Each row is where one point has got to under a steady rotation. How many steps took it there?
The counts run from 0 to 685.
[-1.30 -0.54  0.85 -1.47  3.76  0.39 -1.20  2.32  2.16  1.78  1.37  3.98
 -3.32 -3.52  0.35 -2.63 -0.24 -0.87 -3.17  0.92  0.95  3.49 -1.48  1.89
  0.24  1.35 -2.02  3.90 -2.23 -0.60  1.27  1.74  3.08 -0.72  3.87] : 8
[ 0.65 -0.70 -1.55  0.33 -4.09  0.14  1.46 -4.08 -4.57  2.24 -0.42 -2.74
 -1.15  0.52  1.68 -0.26  0.89 -2.01  0.66  1.00 -1.66  0.39  0.07  0.39
  1.42  2.40  1.89 -2.88  5.18  1.96 -0.41 -1.57 -1.41  0.17 -3.80] : 415
[-2.64  3.35 -1.80  1.24 -0.70 -0.83 -1.37  1.25 -0.20  2.43 -0.22  1.59
 -3.50 -0.65 -2.71 -0.36  1.95 -0.66  0.85 -2.07 -1.54 -0.38  3.63  3.13
  1.89  0.36 -0.07  3.26  3.58  0.76  4.23  2.91  2.94  2.14  2.67] : 220
[ 4.84 -3.42  2.19  0.55  0.06  2.44  2.57 -1.45  1.11  0.53  0.43  0.51
 -0.05  1.82  3.38  1.63  2.86 -2.40  1.64  0.61  1.37 -2.29  0.12  3.95
  0.92  1.02 -0.40  0.21 -0.60  1.26  2.31 -1.30 -2.95  4.07 -3.99] : 125
[ 3.39 -0.35 -1.82  2.11  2.73 -1.26  1.72  1.89  5.10 -3.10 -1.96 -1.19
  2.79  2.52 -0.41  1.35  4.50 -0.02  2.29 -1.58  0.92 -2.56  1.84  1.26
 -0.57 -2.24  1.75 -2.20 -1.57 -0.77  2.61  2.33 -1.51  1.03 -2.89] : 358
[ 5.79 -0.48  2.42 -1.74  0.58  0.50 -0.90 -2.22  3.78 -0.06 -0.60  1.43
  1.86  0.14  0.32 -0.30  0.02 -2.38 -1.31  0.20  4.69 -0.35  0.43  1.96
 -2.65 -1.95 -1.61  1.08 -4.16  1.12  0.47  0.78 -2.98  2.65 -1.97] : 589
[ 0.67 -3.64 -0.99  0.06 -3.66  4.10  3.54 -1.57 -1.42 -0.45  3.48 -0.01
  0.03  1.80  5.37 -0.90  4.71  1.20 -3.04  0.28 -0.26 -2.72 -2.37 -2.20
 -0.28  0.46 -1.51  0.50 -0.86 -0.77  2.09 -0.72  0.57  2.29 -0.75] : 633
[-0.03 -4.72 -0.98 -3.06  2.50 -2.73 -1.60  0.50  0.05 -2.15  3.71 -0.51
  2.04  0.39  1.93 -1.04  3.71 -1.67 -3.54  1.19  2.47  1.64  0.95  1.45
  0.16 -0.68  1.96 -0.31 -1.84 -1.31 -2.07  3.81  0.60 -0.16 -3.80] : 610
[ 1.81  0.56 -0.79  2.26 -1.87  6.39  0.08 -0.56 -2.68 -1.22  0.17  0.01
  1.05 -0.87 -2.34  0.19  0.43 -1.35 -2.57  1.61  4.03  0.57 -1.00 -2.76
 -2.69 -0.31 -2.32 -0.40  4.21 -0.71 -0.66  0.80  2.28 -3.28 -3.94] : 98
[-2.21 -0.10  1.83  1.16  0.34  0.30  0.54 -0.17 -0.52  0.98 -3.10 -1.40
 -3.02 -2.91  1.77  0.50  3.08  0.18 -2.93  3.46 -2.94 -0.33 -3.29 -1.30
  2.00 -2.82 -0.30 -4.77  1.42 -1.58 -0.74 -0.64  1.70 -4.04 -4.42] : 332
[-1.35  0.53 -0.97  3.62 -2.62 -0.55  2.03 -0.43  0.89  2.07 -3.00 -3.23
 -1.34  1.32  1.85  2.43 -0.38  1.07 -3.62  0.02 -2.78 -1.49  3.50 -0.26
 -0.42 -1.45  5.17  0.17 -2.29 -1.34  2.18  1.03  3.31  0.10  2.89] : 254
[ 0.67  2.01 -3.30 -0.69  0.44 -2.61 -1.32  0.18  3.98 -2.84  0.43  0.35
  3.88  4.72 -2.51  0.43  1.63 -0.62 -1.15 -2.53  1.82 -1.28  0.53 -0.39
 -2.94 -1.91 -0.84  0.70 -0.21  0.70  3.86  2.65  3.43  1.12  0.24] : 70
[ 1.09  0.95  0.40  4.91  1.31 -2.17  0.56 -0.28  0.62  0.14  0.02 -0.52
  0.24  2.29  2.70 -1.75  3.87  0.91 -4.33  1.31  2.70  0.40 -0.08 -3.62
  1.29  1.32  1.28  3.35 -0.65 -3.76  1.84  2.06  3.82 -2.20 -0.75] : 320
[-0.32 -0.91  1.97  0.45  1.60 -3.96 -0.92 -0.27  1.93  0.48  2.31  1.87
  2.38  0.52 -2.23 -0.34  3.23  0.69  4.15 -3.86 -2.10  1.86  1.45 -1.98
  1.65  3.35  1.71 -2.18  0.56  0.97 -0.70 -2.24  2.14 -0.49 -4.55] : 139
[ 0.87 -2.92 -0.47 -2.36  0.63  1.50  1.37 -0.39  3.16  1.43  0.62  1.33
 -0.70 -1.12  0.86 -1.25  2.92  2.41  1.52 -0.99 -5.46 -1.05  1.27  1.91
  2.63 -2.57 -1.06 -3.25 -5.79  1.29  0.57 -0.77 -0.85  1.03  0.69] : 654
[ 0.81  0.86 -1.25  1.39  0.21 -1.94 -0.53 -0.78  3.40  3.39 -1.00 -0.80
  0.41  1.56  1.96 -0.76 -3.23 -0.49 -3.85  0.09 -2.86  0.73 -5.22 -1.36
 -0.27  2.08 -0.54  0.88 -4.36  2.15 -0.91 -3.47  2.95 -2.46 -0.41] : 554
[ 0.91 -0.16 -0.37  2.16 -3.04  5.82  2.39  1.66  0.26 -3.02 -1.81 -1.58
  2.14  1.40 -0.36  2.18 -2.76 -0.57 -1.71  1.36 -1.38 -1.48 -2.63  0.35
 -5.14 -2.69  0.49 -2.40  3.02  1.31  1.73 -1.10  0.57 -0.52 -2.11] : 562
[-0.91  0.14 -1.79 -2.30  0.35  1.76 -1.98  0.18  4.12  0.71 -2.37  0.60
 -2.78 -1.61  2.55  1.02  0.47 -0.93 -6.61  0.61 -1.35 -2.70 -3.39 -2.21
 -2.67 -1.69 -1.68  1.57 -2.79  0.41  0.58 -0.84  1.42 -0.52  1.90] : 550
[-3.68 -0.83  0.38  0.10  1.47  0.57 -0.69  2.60  0.80 -1.83  0.57 -0.96
 -0.64 -2.64  1.15  0.93 -2.90 -1.71 -2.50 -1.16 -1.64  2.67 -2.26 -2.04
 -4.97  4.32  3.04  0.92  2.30  1.54 -3.23 -2.52  1.53 -1.14  1.06] : 245
[ 2.58 -3.38 -0.23 -1.28 -1.06  3.16  2.70  2.07  2.09 -0.90  1.85  1.74
  2.90 -1.58 -3.54 -2.79  0.91  0.85  3.48 -4.80  1.48 -2.59  1.88  1.72
 -2.36 -1.36 -0.76 -2.09 -1.06 -1.44  0.55  0.96 -2.71  1.94  0.91] : 672
[ 4.27 -2.53 -1.77 -4.18 -0.85 -1.96 -2.44  0.52 -0.45 -1.17  2.35  0.69
  4.07  3.48  0.41 -1.89 -0.28 -1.52 -0.75  2.68  0.63  1.88 -1.81  2.08
 -2.54 -1.34 -3.49  0.94 -0.85  1.52  1.47  1.52 -1.54  3.26 -1.82] : 594
[-0.40 -2.78 -1.47 -0.73  1.43  2.02 -1.40  2.39  4.11  1.37  2.08  1.98
 -0.15  0.76 -0.50  0.70 -1.83 -4.43  4.69 -1.27  2.96 -1.24 -2.44 -0.08
  0.46  4.28 -2.06 -0.55 -3.16  0.19  1.99 -0.04  1.12 -0.16  0.63] : 158
[-1.05 -0.28  0.92  0.47 -2.51 -3.97 -1.70 -1.41  1.05  0.71 -0.57 -0.45
  2.86  0.34 -1.37 -2.49  0.13 -1.96  6.70 -1.21 -1.53 -1.04 -2.79 -1.42
  1.59  1.74 -1.28 -4.82  0.34  3.10 -0.33 -2.07 -1.99 -0.46 -2.14] : 664
[-3.59 -0.19  0.04  1.25  3.17 -0.54  2.25  2.51  4.82 -2.57  1.87  0.79
 -0.62  0.58  0.12  0.68 -0.55 -2.11 -3.01 -2.61  1.06  0.13 -2.98  3.99
 -2.37  2.43  2.37  2.15 -0.33  0.94  2.25  0.58  3.91 -0.41 -0.35] : 539
[-2.85 -2.02  0.93 -0.75  0.06  0.31  0.11  1.82 -1.00  3.85 -2.36 -1.04
 -0.91 -4.13 -1.89 -0.09 -5.16 -1.49  1.39  2.08 -1.91  3.33  0.41 -0.76
  2.07  0.95  2.31 -4.24 -1.14 -0.41 -1.68  0.03  1.93 -4.14  2.32] : 476
[ 1.80 -1.40 -0.84 -0.90  0.18  3.22  2.45 -3.66 -0.24 -1.86 -1.72 -1.74
  1.64  0.63  1.56  1.61  3.88 -0.70 -5.52 -1.01  5.57  0.01  0.38 -1.93
 -1.32  1.47  1.16  0.00  1.66 -1.11  0.38  1.28  1.43 -0.61 -3.92] : 103
[-4.18  1.16  0.43 -0.33  0.71 -1.16  3.45 -1.78  1.35 -4.08 -1.57 -1.46
  0.87  0.99  3.08  1.17  1.57  2.16 -3.86 -1.01 -3.93  1.93 -4.28  1.43
 -0.38  1.74  2.22 -1.62  2.31  2.58  1.60 -0.78  3.45 -0.09 -0.58] : 35
[ 1.38  0.01  1.99 -1.83  0.36 -1.42 -4.67  2.15 -0.31 -0.42 -3.17  1.51
 -0.97 -1.70 -0.62  0.24  1.75 -1.88 -2.09  3.63  3.54 -0.44  2.14 -0.24
 -1.21 -4.83 -2.77  2.05 -0.49 -2.06  1.72  4.50  0.17  0.92  0.41] : 297
[-0.40  0.94 -1.35 -1.42 -0.26 -5.32 -3.82 -2.00  4.67 -3.36  1.99 -0.35
  3.22  2.07  0.26 -2.74  2.64  0.06 -2.41 -2.63 -0.48  0.56 -0.81 -2.47
 -3.67 -1.65  1.18  0.59 -2.45  1.56 -0.11  0.97  0.69  0.73  0.27] : 68
[-2.90 -3.21 -1.97  0.17 -4.27 -2.92 -0.40  1.35  0.27  1.92  1.69  0.83
 -0.61  0.65  3.16 -2.25 -1.24 -1.32 -3.70 -1.52 -1.84 -4.13 -2.38  1.37
 -1.23  1.26  0.68  4.65 -2.01  2.08 -2.46 -0.35 -1.01  2.76  1.15] : 234
[-2.39  0.46  1.17  0.93  1.46  4.82  1.26  2.15 -0.65 -1.47 -1.14 -0.10
 -3.90 -2.30  1.34  2.18  2.93 -1.22 -2.43  4.10 -0.06 -0.05 -2.91  0.83
  0.10 -2.16 -1.54 -2.99  3.21 -1.34  4.02  1.85  2.93 -1.57 -1.62] : 330
[ 5.65  2.51 -0.93  1.96  1.85  1.98  0.09 -1.56  4.77 -2.75 -2.43 -0.62
  2.90  3.47  1.02  2.25  0.60  0.00 -0.75  1.03  0.80  1.72  0.62 -1.04
 -3.14  0.13  0.87  2.16 -2.97  1.79  3.56  1.80  0.80  0.67  1.38] : 573
[-1.38  1.21  0.46  1.60  2.74  1.63 -0.96  4.45  1.97  2.42 -2.20  2.62
 -3.87 -3.81 -3.12  1.02 -1.43 -3.77  0.99 -1.63  1.75 -1.12  1.49  4.36
 -0.61  2.05 -0.56  2.88  2.22  0.38  0.22  0.19  0.56  0.42 -0.73] : 225
[-2.15 -0.56  0.53  3.40  0.88 -0.44 -1.38  2.22  0.81  1.01  0.22 -1.04
 -1.27 -2.88  0.10 -0.19 -3.13 -1.37 -1.08 -0.05 -2.78  4.19 -0.96 -3.28
 -3.76  3.88  4.09  0.75  2.21  0.28 -2.34 -3.31  2.55 -2.85  0.14] : 244
[-3.74 -2.22  0.05 -1.64 -0.45  2.19  1.41 -0.30  0.58  1.26  3.71  1.96
 -0.27 -1.02 -0.37 -0.07 -3.42 -1.13  0.54 -0.32 -1.18  2.28  0.31  1.47
  1.20  1.73  0.57 -0.46 -4.64  0.93  2.84  0.70  3.77 -1.29  6.15] : 472
[ 2.43 -0.51  1.73 -0.92  0.57 -2.25 -2.62  2.34  2.49 -0.80  0.03 -0.78
  2.11 -2.09 -1.53 -2.96  0.01  1.45 -1.32 -1.55 -2.80  0.95 -0.67 -0.17
 -5.64 -4.72  1.68 -3.42  0.46 -0.66 -3.11 -1.80 -2.95  0.01 -2.51] : 62
[-2.62  3.09 -1.58  1.25  0.40 -2.90 -1.48  1.32 -0.27  4.21 -0.73  0.87
 -3.95 -1.30 -4.03 -1.07  1.30 -0.09  0.57 -1.75 -3.03  0.95  3.42  3.06
  2.03  0.84  0.16  1.04  3.27  0.45  2.24  1.02  3.68 -0.19  1.14] : 221
[ 1.18 -0.11 -4.20 -2.92  3.42  3.04 -0.21 -0.69  1.73 -0.63  2.56  0.52
  1.47 -0.19 -3.27 -0.91  0.00 -2.20 -1.05 -2.45  4.73  3.22  0.33 -1.65
 -2.54  4.40 -0.09 -0.39  1.49 -0.37  0.32  1.48  2.05 -2.79 -0.61] : 390
[ 0.69 -3.72 -0.13 -3.10 -1.53  0.96  2.86  0.97  1.82 -0.53  2.86  1.47
  2.55 -1.86 -2.51 -3.86  0.60  1.10  2.39 -5.37 -1.17 -1.79  1.32  2.26
 -1.84 -1.12  0.44 -3.48 -1.49 -1.00  0.50 -0.30 -1.77  1.89  0.78] : 671
[-0.44  0.14  2.55  0.98  2.41  2.91  3.65  0.10  4.20 -1.60 -0.98  0.57
 -2.73 -2.98  2.15  0.94  1.44  2.15 -3.52 -1.24 -3.41  0.90 -1.20  4.61
 -1.59 -3.51  2.16 -0.83 -2.01  1.64  0.75 -0.74 -0.31  0.28  0.93] : 41
[-3.05 -1.73 -1.55  2.04 -4.23 -5.39 -1.15  2.14 -0.88  3.46 -0.29 -1.69
 -0.68  0.47  2.02 -2.58 -1.20 -1.61 -2.97 -1.34 -2.35 -3.87 -0.89  0.67
 -0.23  1.05  1.15  3.26 -1.06  0.99 -4.09 -1.30 -0.63  1.70 -0.64] : 233
[-0.95 -3.87  4.00 -0.77 -0.54  1.77  0.87  2.78 -2.36 -2.09  3.78  1.68
 -0.54 -2.76  1.20 -2.55  0.83 -0.95 -4.01  1.56  1.95  1.37 -3.16  1.47
 -4.07 -1.22 -0.56  0.81  2.84 -2.31 -0.37  0.73  0.35  0.23 -1.68] : 312
